One vector is turned by the same rotation once a tick. Each row is the vector after some number of ticks, and that number follows the row.
The counts run from 0 to 85.
[-12  29 -49  33 -12  -5 -19 -45  26  -3] | 30
[-17   4 -40  -8  -2 -49 -15  21  33  33] | 49
[-10  33 -39   7 -18   9 -15 -48  13  37] | 69
[-16  -3 -36 -25  19 -30 -28  27  39   9] | 27
[ 10  18 -30  44   8   6 -33 -33  35 -18] | 46
[ -4 -16 -13   5  20 -43 -49  31  27 -24] | 6
[-24  27 -51  16  11   6 -19 -47  34   9] | 47
[  9   4 -22  37  11  -9 -43  17  39 -11] | 45
[-28  14 -23 -20  34  12 -46 -29   3  17] | 42
[-25  26 -44  -9  -4  -3 -19 -42  -2  40] | 53
[ 22   3 -10  41   6   6 -65  -4  19  -7] | 62
[-32   7 -21 -30  40 -17 -27 -15  -1   6] | 4
[-26  15 -44 -25  22 -38  -4   6  43   8] | 10
[-14  25 -43  45 -19 -10  -7 -41   6 -19] | 13
[-45  17 -37 -15   1 -28  -6 -23 -18  31] | 15
[ 13   5 -11  29  12  16 -62 -32  -1  -4] | 79
[ 20 -19   5  43  -2  -8 -69   5 -11   7] | 78
[-24  14 -39 -18  -8 -47   2  -4  16  38] | 32
[ 27   9 -24  37  -9  -2 -35 -11  44  -2] | 84
[ -2  -8 -12  48  -8 -27 -43  16 -24   7] | 56
[ 15  12 -31  46 -21 -19 -25  11  47   5] | 67
[-18  10 -21 -19  11   4 -34 -38 -26  49] | 75
[  5  -3 -20 -19  19 -17 -44  29  37  32] | 82
[ -6   0 -27  52 -28 -41 -30  19 -10   8] | 34
[-37  -5 -33 -14  -5 -64 -14  16 -19  23] | 16
[-11   5 -37 -10 -12 -43 -26  23  11  55] | 71
[ -6  20 -46  33 -18  -6 -24 -47  -6  15] | 52
[-30  11 -15  -4  30   7 -46 -48 -19 -24] | 3
[ -7 -14  -5  30  11 -37 -57  25 -16  11] | 39
[ -5  20 -14 -18  26  22 -50 -32   4  19] | 80
[-14 -14 -32  30 -19 -63 -27  24 -20   4] | 17
[-23  -5 -19 -30  38 -47 -38  16  13  -8] | 5
[  4   0 -20  43  13  -5 -57  -6  -9 -13] | 40
[ 14  30 -38  29 -11  22 -26 -45  31  18] | 85
[-35  30 -43 -13  22   1 -14 -42  27  -6] | 9
[ -9  26 -29 -22  22   6 -23 -44  33  21] | 64
[  1 -24  -6   2  12 -30 -54  31  -4  30] | 77
[  4   6 -21  37  15 -18 -44  -1  34 -43] | 7
[-36 -13 -18 -13  22 -40 -42  18 -18  34] | 38
[ -2 -18 -19  40  13 -33 -54  19  11 -26] | 23
[ -2  -8 -22  46 -13 -19 -45  -9 -36  -8] | 18
[-18  12 -31  25   2   1 -38 -53 -37 -10] | 19
[-16   4 -36  39 -18 -44 -12  17  26 -16] | 12
[-13   8 -32  57 -16 -10 -32 -37 -23  -3] | 35
[ -2  13 -16  39  19   1 -50 -14   9 -31] | 24
[-13  16 -13 -36  35  -6 -48 -11  28  43] | 81
[-16  21 -38 -30 -12 -23  -5 -17  12  54] | 70
[-15 -20 -18   5  29 -36 -46  31   0   2] | 22
[  1   1 -31  20   3 -40 -19  31  45  -5] | 28
[  2  10 -27  47   3   4 -44 -27 -25  14] | 57
[-26   1 -18 -33  44 -12 -43   6  26  27] | 43
[ 11  14 -39  57 -26 -15 -19  -9   7  -1] | 51
[-32  29 -54  -3   3 -10  -3 -36  10  23] | 31
[  5   7 -40  27 -24 -41 -16  32  17  17] | 50
[ -7   0 -19 -28  22 -20 -23   7  48  36] | 65
[-23   0 -14 -35  15 -24 -45  -2 -18  46] | 76
[-25  10 -21  -2  32  16 -40 -39 -20  29] | 58
[-19   3 -18 -35  28  -5 -52 -11  -7  38] | 59
[-14 -18 -16  33   5 -46 -49  12 -29 -19] | 1
[-23  -6 -36  17 -20 -52 -13  25   8  24] | 33
[ 12  -2 -32  34 -24 -41 -33  22  -4  33] | 72
[  4  11 -47  50  -8 -26 -22   4  43 -22] | 29
[-33  25 -45   7 -18 -17 -11 -50  -4   3] | 14
[-20  31 -31   2  35   7 -33 -43  25 -16] | 25
[ 30  -3 -10  19  -7 -14 -46  26  50  14] | 83
[ -8  25 -36  33  18   6 -31 -40  31 -34] | 8
[-33  17 -32  17   5  -9 -26 -51 -32  11] | 36
[-38  18 -29  -8  34  -8 -48 -41 -32   2] | 20
[-20  -9 -13  -7  12 -56 -38  24 -30   9] | 0
[  2  -3  -8  24  23 -19 -52  30  13   8] | 61
[  6  25 -17  24  13  26 -46 -37  22   4] | 63
[  5  -5 -31   7  -4 -39 -25  23  47  22] | 66
[-31  15 -34 -28  32 -19 -23 -22  28   8] | 26
[-12  -9 -15 -24  38 -28 -58  27   3  38] | 60
[-10 -17 -13   3  29 -32 -47  43  31  15] | 44
[-14  11 -18  22  19  12 -60 -38  -4  -8] | 41
[ -5   0 -25  32  14  -4 -49 -28 -17 -32] | 2
[ -2 -13 -22   7  -5 -45 -38  29 -25  40] | 55
[-39  -8 -11 -36  24 -33 -37  -3  -8  29] | 21
[-27  21 -41 -30   7 -24 -10 -15  43  29] | 48
[-18  -8 -40  15  -6 -54 -16  26  38   4] | 11
[-32  11 -34 -27  19 -16 -30 -27 -22  36] | 37
[-30   3 -25 -17   1 -34 -21  -9  -8  59] | 54
[  9   5 -23  48 -28   4 -35  -8 -28  19] | 73
[ -7  16 -26  22  -9  10 -30 -50 -28  24] | 74
[ 10  24 -41  48 -23   1 -31 -32  26   3] | 68
